q_818: [124  87  79 129 116 136]
q_502: [ 91 125 129 187 130 158]
q_386: [ 91 125 129 187 188 158]
where: [79] -> q_818, 2
size: [124  87  79 129] -> 4
where: [130] -> q_502, 4
where: [136] -> q_818, 5
where: [124] -> q_818, 0

q_612: [ 72  74 156 184 182  75 182  75  73 183  74 103 148 184]
q_504: [146 141  85 110 115 141 114 145 118 114 147 176 137 113]
q_528: [151 150 115 104 106 150 105 150 150 106 151 140 113 106]
q_227: [142 144 142 112 114 144 110 141 143 136 142 112  88 116]
q_670: [151 148 100 105 108 148 108 150 148 107 151 158 127 107]
q_461: [ 97 103 176 159 153 103 154  99 103 155  97  76 125 156]
q_668: [137 137 130 119 119 137 119 136 138 119 136 124 124 118]
where: [88] -> q_227, 12
which: [142 144 142 112 114 144 110 141 143 136 142 112  88 116] -> q_227
where: [99] -> q_461, 7
size: [ 97 103] -> 2

q_485: [101 115 152 157 125 117 124 157 125 112  91 155 121  82 126 136  79 105
  96 123 140 122 130]
q_953: [110 171  97 119 132 121 131  96 160 173 116 123 136 123 159 106 124 105
 114 162 146 163 160]
q_26: [167  94 153 122 112 129 114 152 106  93 162 126 110 153  91 149 151 173
 162 103 114 103 105]
q_550: [114 123 165  82 122 112 119 179 140 144 107 193 119 100 126 108  98 115
 110 136 170 136 142]
q_6: [110 143 137  77 145 132 142 144 144 144 111 160 147 110 151  87 112 105
 110 145 152 146 143]
q_733: [116 142 135 140 100  82  96 138 168 144 110 150  96 105 125 127 102 118
 113 159 168 158 176]
q_710: [ 98 142 106 135 158 146 156 107 127 141 102 120 160 108 163 117 109  94
 101 131 123 131 127]
q_598: [139 121 103 172 141 153 145  91  97 120 145  63 144 151 128 149 153 138
 143 106  64 105  95]
which: [110 171  97 119 132 121 131  96 160 173 116 123 136 123 159 106 124 105
 114 162 146 163 160] -> q_953
size: [116 142 135 140 100  82] -> 6

q_963: [103 146 122 117 121 190 145 151 101 109 123 136 122]
q_457: [103 146 122 117 121  99 145 151 129 109 123 136 137]
q_625: [110 178 113 133 117  97 104 111 167  69 113 171 100]
q_192: [103 146 122 117 127 190 145 151 129 109 123 136 137]
which: [103 146 122 117 121 190 145 151 101 109 123 136 122] -> q_963
size: [110 178 113 133 117  97 104] -> 7
where: [100] -> q_625, 12
size: [103 146 122 117 121 190] -> 6

q_437: [ 98  74 150 184]
q_587: [140 121 140 146]
q_164: [104 162 109  75]
size: [140] -> 1
size: [140 121 140] -> 3
size: [ 98  74 150] -> 3
where: [146] -> q_587, 3
where: [184] -> q_437, 3
size: [104 162 109] -> 3
where: [74] -> q_437, 1

q_913: [ 95 133  94 109 128  99 139 159 177 167]
q_760: [157 137 156 150 155 152 143 145  81 116]
q_784: [147 130 147 137 166 143 154 114 171 119]
q_763: [158 181 159 158 149 156 133 115 159  93]
q_881: [121 159 122 121 167 122 158 108 159  99]
q_487: [157 137 156 150 155 152 143 145  81 137]
q_488: [115 101 116 110 156 115 154 156 105 142]
q_406: [114  98 114 113 142 115 156 145  77 151]
q_127: [147 130 147 137 166 143 154 114  89  96]
q_142: [165 199 164 186 115 165 102 182 109 141]
where: [95] -> q_913, 0
where: [128] -> q_913, 4
where: [141] -> q_142, 9
size: [147 130 147 137 166 143] -> 6

q_508: [168 164 144 142 117  92 123 103 135  90 118 157 166 167]
q_790: [ 69  82 119  97 136 176 108 166 137 174 146  99  88  81]
q_72: [116 123 131 103 150 133 117 148 152 135 121 122 108 118]
q_190: [110 114 121 112 146 142 130 146 143 145 125 112 101 109]
q_169: [160 157 136 124 149  97 134 122 149 102 105 141 134 152]
q_501: [126 133 145 125 107 126  97 123 119 117 138 146 155 140]
which: [116 123 131 103 150 133 117 148 152 135 121 122 108 118] -> q_72
size: [168 164 144 142 117  92 123 103 135  90 118 157 166 167] -> 14

q_144: [188 191 194 191 189]
q_284: [179 181 184 181 180]
q_891: [196 199 204 200 193]
q_441: [189 192 196 191 190]
q_889: [194 198 202 197 196]
q_5: [197 190 194 191 189]
size: [188 191 194 191 189] -> 5
size: [179 181 184 181] -> 4
where: [198] -> q_889, 1
where: [179] -> q_284, 0
size: [197 190 194] -> 3
where: [188] -> q_144, 0

q_380: [ 91 167 176  80  79 167  80 188  80 168  90  90 171 165 159]
q_713: [ 97 165  87  89 185 166  89  77  89 167  97 171 170 163 158]
q_472: [ 97 165  87 178 185 166  89  77  89 167  97 171 170 163 158]
q_982: [126 129 187 127  62 128 126 197 127 129 126  71 129 129 129]
q_335: [167  95  75 176 193  95 176  64 176  93 168 180  91  96 100]
q_425: [100 154 177  90  65 154  90 190  91 155  99  79 157  78 148]
q_969: [126 129 187 127  62 128 126 161  76 174  87 111 177 169 173]
size: [100 154 177  90  65] -> 5
which: [167  95  75 176 193  95 176  64 176  93 168 180  91  96 100] -> q_335
size: [ 91 167 176  80] -> 4
where: [174] -> q_969, 9
size: [126 129 187 127  62 128 126 197 127 129 126  71] -> 12

q_615: [113 165 180 135]
q_320: [113 164 180  80]
q_539: [185 198 180 134]
q_832: [115 152 199 134]
where: [164] -> q_320, 1
where: [198] -> q_539, 1
size: [113] -> 1
where: [135] -> q_615, 3

